Which row each row swaps with, under one turn or mirror
The rows were stretched afterwards, more along some directions than others.
misep: [ -8.2   0.0   9.2  14.7 -16.8   0.7  17.9 -21.9   1.4  -0.3 -16.8  -6.6
 -14.8   1.0 -12.7   4.5   1.9   6.1 -13.1  -2.8]
lozug: [ -7.9  -3.6   8.6   0.8  -8.5  -0.3  17.1 -22.7   8.0  -0.9 -14.1 -15.0
  -5.8   6.1 -11.8  -2.0  -2.1   3.8  -5.4 -30.9]
Deg: [ -6.5  -7.2  14.4  10.4 -12.4  17.1  11.1 -21.9   4.4 -12.2 -11.1   8.9
  -5.4  -9.1  -2.7  25.2  -9.5   7.8 -21.7  -8.8]
vagav: [-10.2  -5.4   2.4  21.8 -19.4   4.5  11.1  -9.4  -3.8  -6.0 -17.5  -6.6
  -8.1   3.7  -5.2   1.2  -1.4   4.3 -10.6  -7.8]
gis: [ -9.4 -19.0  17.6  -1.0  -8.7   9.1  12.7 -28.8  17.3  -0.7 -12.0   3.1
  -7.5 -10.9  -3.3   5.1   3.8  -4.4 -13.2 -39.3]
Konel: [-10.6 -18.8  13.7  -8.5  -4.7   7.2  11.1 -23.2  16.8   4.7 -16.2   2.6
 -12.2  -6.0  -4.0   1.9   4.1  -5.6  -6.4 -35.9]
dos: [-16.7  -6.2   6.5  12.5  -6.5   5.9  12.7 -11.5  14.4  -1.9 -14.5  -5.7
  -2.8   6.6 -13.2   6.4 -14.0   0.3 -11.8 -20.1]
nilu: [ -4.3 -20.4  11.4   0.3 -11.4   6.1   7.3 -16.2   6.8  -7.9 -11.7  10.1
  -0.3  -9.0  -1.6   9.1   1.8  -3.2 -24.4 -36.3]
lilus: [  0.9 -10.8  10.3  -4.1 -11.5  -1.1  13.0 -22.5   6.4   0.2 -15.4 -11.9
 -11.5   1.1  -9.6  -5.9   5.8   4.1  -8.3 -38.3]
par: [-14.1  -8.9   6.0  15.8  -7.9   4.6  13.1  -9.7  17.4  -4.6 -11.3  -6.5
  -2.4   8.3 -12.8   6.1 -10.5  -3.2 -13.2 -20.5]
Tonu: [-13.3  -0.1  11.0  15.0 -16.0   9.0  15.5 -22.4  -1.8  -8.0 -10.8   5.9
  -5.9  -2.5  -7.3  23.5 -12.4   2.7 -19.2  -1.1]
nepo: [-15.7  -7.1   7.9  11.4  -5.0   4.1  13.2 -10.9  14.9  -3.1 -15.0  -1.8
  -3.1   7.0 -15.0   6.2 -10.3  -1.6 -12.2 -23.0]
Lim: [ -9.9  -5.7   1.0  20.9 -18.6   4.4   7.7  -5.1  -3.6  -9.7 -19.2  -7.1
  -5.5   5.5  -4.2   0.9  -0.5   2.1 -12.7  -7.8]
geb: [ -5.3   0.3  11.8  11.5 -13.5   0.0  22.1 -24.7   5.0   1.5 -12.6  -8.6
 -14.5  -0.4 -12.1   6.5   1.9   4.5 -14.2  -9.4]
vut: [-19.5  -9.4   5.3  17.3  -7.5  11.3   9.6  -8.1  14.8  -5.6 -12.8  -3.7
  -2.3  10.5  -9.1   8.7 -11.0  -1.3  -9.2 -15.4]
paf: [ -7.1 -16.3   4.2   4.9 -16.5   3.7  -1.1   2.5  -0.2  -4.2 -18.9   5.6
  -8.2   7.4  -0.1   6.7   0.4  -7.2  -8.9 -16.8]
Kuzet: [ -5.2  -5.8   8.4 -18.0  -5.8  10.4   3.4 -18.1   7.8   3.1 -21.9  -9.9
 -14.8   6.9   1.6   6.6  -5.1   3.1   9.8 -32.3]
sutu: [ -9.8  -7.5  15.9   5.6 -21.2   3.6   9.0 -17.7  -6.1  -6.2 -14.5   5.9
 -10.1   3.1  -7.1  13.1 -14.6  -4.1 -14.0  -8.1]
Lutiz: [  1.5 -13.9  12.5  -1.1 -11.0  13.5   6.0 -21.8   3.0  -5.4 -18.4  -0.2
 -11.6 -12.7   4.0   3.7   9.9   5.3 -11.2 -32.8]
mebob: [-17.2  -9.1   1.8   9.7  -5.7   7.9  10.3  -3.7  15.7  -2.1 -15.1  -0.9
  -6.5  10.4  -7.7   8.4 -13.5  -6.1  -6.3 -19.7]
sogen: [ -4.5 -15.8   3.1   8.2 -14.8   4.7   3.2  -4.5   0.4 -10.2 -17.6   1.4
  -0.3   0.9  -3.4   5.2  -2.2  -1.2 -17.4 -25.6]
Lik: [ -9.5 -17.7  15.8  -2.1  -3.8   6.0   8.3 -21.3  16.4   0.4 -10.1   1.9
  -9.9  -6.8  -3.0   4.1   4.8  -5.7  -6.3 -33.6]
gol: [-12.7  -0.5  13.7   9.6 -19.3  11.7  14.1 -23.8  -4.4 -10.1 -14.1   5.1
  -4.5  -3.0  -6.7  22.3 -14.5   5.8 -16.5  -3.3]
Beri: [ -7.7  -9.4  10.5  -9.9  -3.3  11.1   2.9 -16.4   8.3   4.1 -18.9  -6.0
 -15.4   2.9  -0.1   0.6  -2.2  -2.9  10.4 -28.5]
zorug: [ -1.3   1.1  16.0 -10.4  -9.8   6.4  19.0 -32.4   3.9  -0.9 -13.6  -1.2
 -16.1  -1.4  -7.7  17.3  -3.3   5.7 -14.3 -17.0]
beti: [ -8.2  -3.4   2.4  18.0 -16.3   4.2   8.5  -7.9  -4.9  -5.9 -19.7  -4.8
  -7.7   1.4  -5.2   5.0  -2.6   4.1  -8.4  -2.5]
naren: [ -3.3   1.0  16.3  -1.5 -11.7   5.8  20.5 -35.3   5.8   1.6 -12.0  -2.9
 -15.4  -6.4  -7.9  15.4   1.0   7.9 -12.6 -17.3]
vokig: [ -0.8  -0.8  16.3  -3.1 -14.3   6.0  22.8 -31.2   4.0   1.3 -14.0  -2.6
 -18.9  -6.4  -6.8  11.8   2.4   6.2 -17.0 -21.9]
Dipu: [ -7.7  -0.4  13.4  13.5 -17.1   2.5  23.0 -27.5   2.4  -2.2 -11.7  -8.3
 -15.1  -0.1 -10.5   6.6   1.0   6.7 -14.2  -6.4]
poba: [ -8.4 -15.4   6.1   3.5 -12.5   5.0   0.8   0.7   1.2  -0.9 -15.2   4.3
  -8.2   3.1  -0.7   6.4  -3.1 -10.2  -9.9 -18.7]
romi: [-15.5  -7.7   0.7   7.7  -6.2   4.8   5.8  -5.9  12.5  -2.8 -14.0  -1.0
  -5.6  12.4 -12.2   9.4 -14.4  -2.3  -6.0 -12.1]
pep: [ -2.1   3.7  14.4 -17.4  -6.4   8.1  15.2 -31.2  -0.3   2.5 -18.5  -1.2
 -18.3  -1.9  -7.6  16.9  -6.6   4.8  -7.6 -22.0]
rem: [  0.7 -12.1  12.0  -7.7 -10.5   2.9  11.8 -24.9   4.3   0.2 -18.5 -11.1
 -10.7  -4.3  -4.3  -5.0   8.6   3.5  -5.1 -41.3]
nebig: [ -3.5 -16.4   7.2   3.4 -15.2   5.3   6.6 -13.3   3.7 -11.5 -13.2   2.8
   2.5  -2.3  -2.2   8.2  -3.1  -1.3 -21.2 -32.0]
kobil: [  3.4 -14.1  12.9  -0.2 -10.2  14.0   7.9 -20.3   5.8  -4.6 -17.9   1.7
 -10.0 -15.9   2.6   9.2   9.1   6.2 -14.4 -30.9]
fidog: [  2.8 -12.6  10.0  -6.9 -12.3   3.9  10.8 -21.8   3.8  -3.1 -17.8  -9.5
 -11.2  -4.4   0.2  -4.8  12.1   4.0  -8.3 -41.8]
debi: [ -8.7 -18.6  15.7  -5.7  -5.1   9.2   8.5 -20.2  17.9   5.0 -13.1   4.8
 -10.0  -7.3  -4.3   3.3   3.8  -5.7  -4.3 -35.8]
Zef: [-14.3   1.4  13.5   6.7 -18.0   6.2  14.5 -25.1  -7.3  -7.9 -12.4   5.5
  -7.3   3.1  -9.1  19.5 -15.1   1.7 -15.7   1.8]
Palur: [-16.8 -10.3   5.2   9.2  -1.2   9.4   8.0  -4.6  16.0  -1.0 -12.7  -0.5
  -2.7   5.7 -12.1   8.7 -14.8  -4.2  -8.7 -16.1]
div: [ -0.4 -11.8  13.1   5.3 -11.9  15.3   7.8 -21.5   1.5  -6.5 -15.3   1.5
  -9.6 -14.9   4.2   8.4   9.2   7.3 -14.8 -28.6]
Rugud: [  0.3   1.2  14.2 -16.6 -12.3   8.8  16.2 -31.1   3.8  -2.1 -20.2  -1.9
 -18.4   3.4  -6.1  15.2 -10.5   4.1  -5.3 -21.0]
pireg: [ -8.7 -19.9  18.9  -3.8  -6.7   8.2  13.1 -27.2  15.7   1.5 -14.5   6.1
  -8.0 -14.6  -3.3   5.2   4.3  -4.9 -16.8 -41.0]
zor: [ -7.7 -17.4  15.9  -8.3  -2.7   6.7  10.7 -24.6  14.9   3.0 -12.3   3.2
 -11.5  -9.1  -5.6   5.6   3.4  -7.3  -7.2 -32.6]
velog: [  0.9  -8.9  11.2  -5.0 -12.3  -2.4  17.2 -26.5   6.4   0.1 -13.5 -14.8
  -8.0   0.9  -8.2  -5.3   6.0   1.7  -9.9 -39.7]
Lafu: [-16.7  -8.4   2.1  12.1  -4.3   7.1   5.0  -3.5  15.8  -5.8 -11.7  -1.8
  -4.6  10.9  -7.8  11.0 -13.0  -2.1  -7.4 -17.1]
Nin: [  1.4  -1.4  15.3 -16.8 -11.1   6.6  12.1 -26.9   7.1  -2.6 -20.7  -4.6
 -17.9   4.9  -5.3  16.3 -10.9   5.6  -5.8 -25.8]
duf: [ -8.8  -3.3   2.7  22.5 -18.9   4.7  11.1  -9.0  -3.6  -8.5 -17.2  -7.8
  -7.1   2.8  -3.8   3.2   3.3   6.4 -13.5  -8.6]
Nida: [  3.1 -12.3  10.1  -1.3 -10.1  13.2   5.6 -19.2   2.0  -1.7 -18.7   4.0
 -13.5 -14.0   3.6   8.1   6.7   6.3 -11.3 -26.6]
sofi: [ -4.2  -6.2  10.0 -13.0  -5.0  12.7   5.4 -17.7   5.3   1.7 -19.8  -8.9
 -15.6   5.1   1.2   5.9  -5.1   3.1   8.9 -31.8]
novu: [-12.9   0.0  10.9   0.4 -18.4   3.1   8.9 -20.9 -10.4  -4.4 -18.7   7.4
  -8.5   2.4  -9.0  16.9 -10.0  -0.9 -11.7  -2.0]
sezo: [ -8.6  -7.7  13.6   7.7 -12.0  16.4   8.5 -24.0   2.5 -10.5 -12.6  11.1
  -5.1 -10.0  -1.1  24.6 -12.2   6.1 -18.6 -10.4]
lemi: [-10.1 -14.6  -0.5   5.9 -10.4   6.8  -4.4   7.3   6.2  -4.7 -19.6   6.6
  -8.5  10.1   0.2   7.8  -4.8  -9.0  -5.8 -14.1]
vegu: [ -7.4  -7.4  15.3   6.1  -8.8  18.3  10.1 -25.4   1.9  -9.4 -15.3  10.8
  -7.9 -14.5  -1.6  22.7  -9.7   5.7 -18.7 -11.9]
zezu: [-10.8 -19.5  17.1   2.4  -5.7  10.3  13.1 -23.9  17.7   1.2 -12.1   0.2
  -9.9  -6.9  -3.8   3.1   7.9  -5.1 -10.7 -34.5]
vod: [ -7.9  -4.9  13.0   4.3 -21.1   3.6  12.2 -17.7  -5.9  -6.0 -15.4   7.3
  -9.6   3.9 -10.1  13.3 -12.5  -4.4 -14.6  -3.1]
sut: [ -5.8 -13.0   3.6  11.6 -16.1   5.6   4.0  -4.4  -2.3 -12.0 -16.1  -1.0
   0.3   0.6  -2.9   3.5  -1.6   0.6 -16.1 -21.7]
zubib: [-11.7 -17.4  17.4  -2.9  -6.0   7.8  11.6 -26.3  14.0  -0.6 -15.0   9.0
  -7.2  -9.6  -5.3   5.8   0.2  -4.3 -12.5 -38.9]
rege: [ -5.7 -17.0   8.5   4.5 -13.1   5.5   4.6 -12.0   1.9 -13.4 -16.5   3.9
   1.0  -3.5  -3.5  10.0  -4.4  -1.5 -18.0 -27.9]

Nin pairs with sutu
rem pairs with sogen
rege pairs with lilus

